Turns, then the turns between two rows, first turn first; the first pair answered
turn Z_133:
[-10   5  -5  21 -32 -14  19  27  12]  ->  [ -7  13   5  35 -25  15   9  13  20]
[-8 14  7 -7  4  9  7 10  7]  ->  [-7 13  6 -9  6  6  7 10  5]
[ 12 -14   6 -22  -8 -27  16   7 -20]  ->  [  9 -10   3   1 -27 -28  16  16 -10]
turn Z_369:
[ 16   0  11  13 -13  11  -9 -22  -4]  ->  [ 12  -1   0  17 -13   2 -17 -23  -1]
[ -3  -8  -9  17   8  13 -15 -14   9]  ->  [ -1  -4  -1  13  10  27  -6 -12   8]
[ -5 -14  -2 -11  10 -24 -33 -31 -11]  ->  [-26   2 -21   3  20  -9 -34 -17  14]
turn Z_218:
[ 12  14  25  27 -15  25  11  -4   6]  ->  [ -5  -5 -24  12 -12 -39 -13   2   4]
[ 12  14  38  16 -28   7  37  15 -15]  ->  [ -8  -5 -11  -6 -20 -55  14  22 -17]
[ -1 -13   8   2 -14 -12   5  10  -3]  ->  [ -5 -10   4 -19   7  -9   5   8  -5]
turn Z_583:
[-7 25 24  9 24 47 24  1 12]  ->  [-12  21   3   3  45  38  -6 -18  15]
[ -4   0  -4  -2  -2 -27  -1   0 -12]  ->  [ -3   3   1   0  -8 -23  12   7 -12]
[  4  -9  23  22 -16  -7   5   6  -2]  ->  [-6  2 18 25 -9  5 10 14 11]
Then:
(two turns a pair)
[-18  15 -17  27   5  25 -22  -3  25]  ->  [-10  -3 -16  37 -31 -15 -20   2  11] | Z_369, Z_218
[-8  9  0 15  3  1  3 -5 -2]  ->  [-12   8  -3   6  13   3   3  -6   0] | Z_218, Z_218
[  8 -11   2 -19   9 -19 -21 -21  -7]  ->  [ 11   0  21 -24  19  10  -2 -16  -5] | Z_133, Z_218
[-13   6 -21  16   6   2 -15  -5  18]  ->  [ -9   5 -11  28 -14  -3  -4   2  16] | Z_369, Z_218
[-5  8 14 -3  3 17  5  0  8]  ->  [  3 -10  11  -4  -5 -12 -10 -10  -5] | Z_369, Z_369
[  8   9  -3   1  32   9 -34 -25  16]  ->  [ 21   3  16  24  -2   5 -32 -28  10] | Z_218, Z_583
[ 8 -5  3 -6 16 28  2 -8 -9]  ->  [  2 -10  -6  28 -18   9  -6   0  -1] | Z_218, Z_369
[ 13  -1  11  -4  -4   1  -7 -21   1]  ->  [  0   1 -10   3  -3  -8 -15 -14  14] | Z_218, Z_369
[  5  -1  -5 -16   5   0   5  -1 -16]  ->  [ -3   0 -17  -7  -3 -10   2   8  -9] | Z_133, Z_369
[  4   8 -17  20   8   3  -5  -5  14]  ->  [13 10 -2 -2 22 15 11 -4  3] | Z_369, Z_133
[  3 -11 -12  -8  11   0 -34 -23 -10]  ->  [ 14 -20   4 -12 -16 -19 -12 -11 -24] | Z_133, Z_583
[-23  19  -7   3  11  25  22  21  20]  ->  [ -7  14  12 -17  22  33  27   7   2] | Z_369, Z_583
[ -4   2  -6   0 -10 -11   7  17   9]  ->  [ -8   4 -13  -5   5  -6  -2  13  14] | Z_133, Z_218
[ -8  11  24 -35  31  20  18  17   8]  ->  [  5 -14  21 -33  -5 -37  15  18 -13] | Z_369, Z_133
[ 31  -7  35   1 -14  13   1 -16 -20]  ->  [ 20 -10   9 -36  24  -2  -6 -15 -25] | Z_218, Z_218
[-16   5  -6  -6 -10  -4  17  18  22]  ->  [-20   7 -16  -1   0   0   3   8  29] | Z_583, Z_133
[  3   6  -1  -8  11 -19  -4 -22   3]  ->  [ -7  18  -3  -2  18  -2   6 -13  16] | Z_369, Z_369
[-13   1 -30   2   7  -1 -33 -13   8]  ->  [  6   2   0 -23  20  19 -18 -24 -10] | Z_583, Z_218
[  1  -9  -7   3  -3 -13 -12  -5   2]  ->  [-4 -2 -8 11 -8 -8 -4  3 10] | Z_583, Z_369
[-14   6  -4   7 -13 -13  19  28   8]  ->  [-18  15  -5   0  11  10  17  22  15] | Z_583, Z_218
[ -7   6  -9  32 -14  -2 -13  -1  17]  ->  [  2   7   3   4  21  21 -20 -21   6] | Z_133, Z_133
[  2  18   4  -8   6   7   6  22 -15]  ->  [  8  13   5 -16  10   4  -2  14 -22] | Z_583, Z_369
[ 19 -15   5 -11   4 -15 -19 -25 -18]  ->  [ 17  -9  15 -23  17   2  -3 -21 -21] | Z_133, Z_218
[ -3  -1   3 -11  15  17  -4  -3   3]  ->  [  8  -9  13 -15   7   7  -3  -7  -7] | Z_369, Z_583
[-20  -8 -13   0  -8 -10   8  -2   6]  ->  [-22  -3 -14  -2   5   1   7  -4  10] | Z_369, Z_583
[ 14  -4  -6  -7 -10 -28   1  12 -13]  ->  [  2   8 -13  22 -17 -10   0  20  10] | Z_133, Z_369
[ -8   0   2 -10 -11  15  17  12   3]  ->  [-16  -2 -11  -3 -14   5   9  13  10] | Z_218, Z_583
[-8  3 -8 -3 10 -5  3  4 -2]  ->  [-2  6  7  8 -3  4  8  5 -2] | Z_369, Z_218
[  0  15  18   8 -11  23  32  10   2]  ->  [  8 -14   1 -13 -15 -34  11   0 -22] | Z_369, Z_218
[ -5   1  28 -21  -4 -10   5  -9  -3]  ->  [-10   7  29  -8 -14  -3  14   3   6] | Z_218, Z_583
[  5   4   6  -8  15  19  -9 -17  -2]  ->  [ -2  -7 -14  -7   7 -13 -20 -14  -2] | Z_218, Z_218
[ 11  24  -3  27  17   6 -31 -25  13]  ->  [ 21  19  11  30   6   6 -28 -29   5] | Z_133, Z_218
[  1   4   0  30 -13  -3   7   4  12]  ->  [-11   3 -24  11  11 -16   0   5  13] | Z_218, Z_133
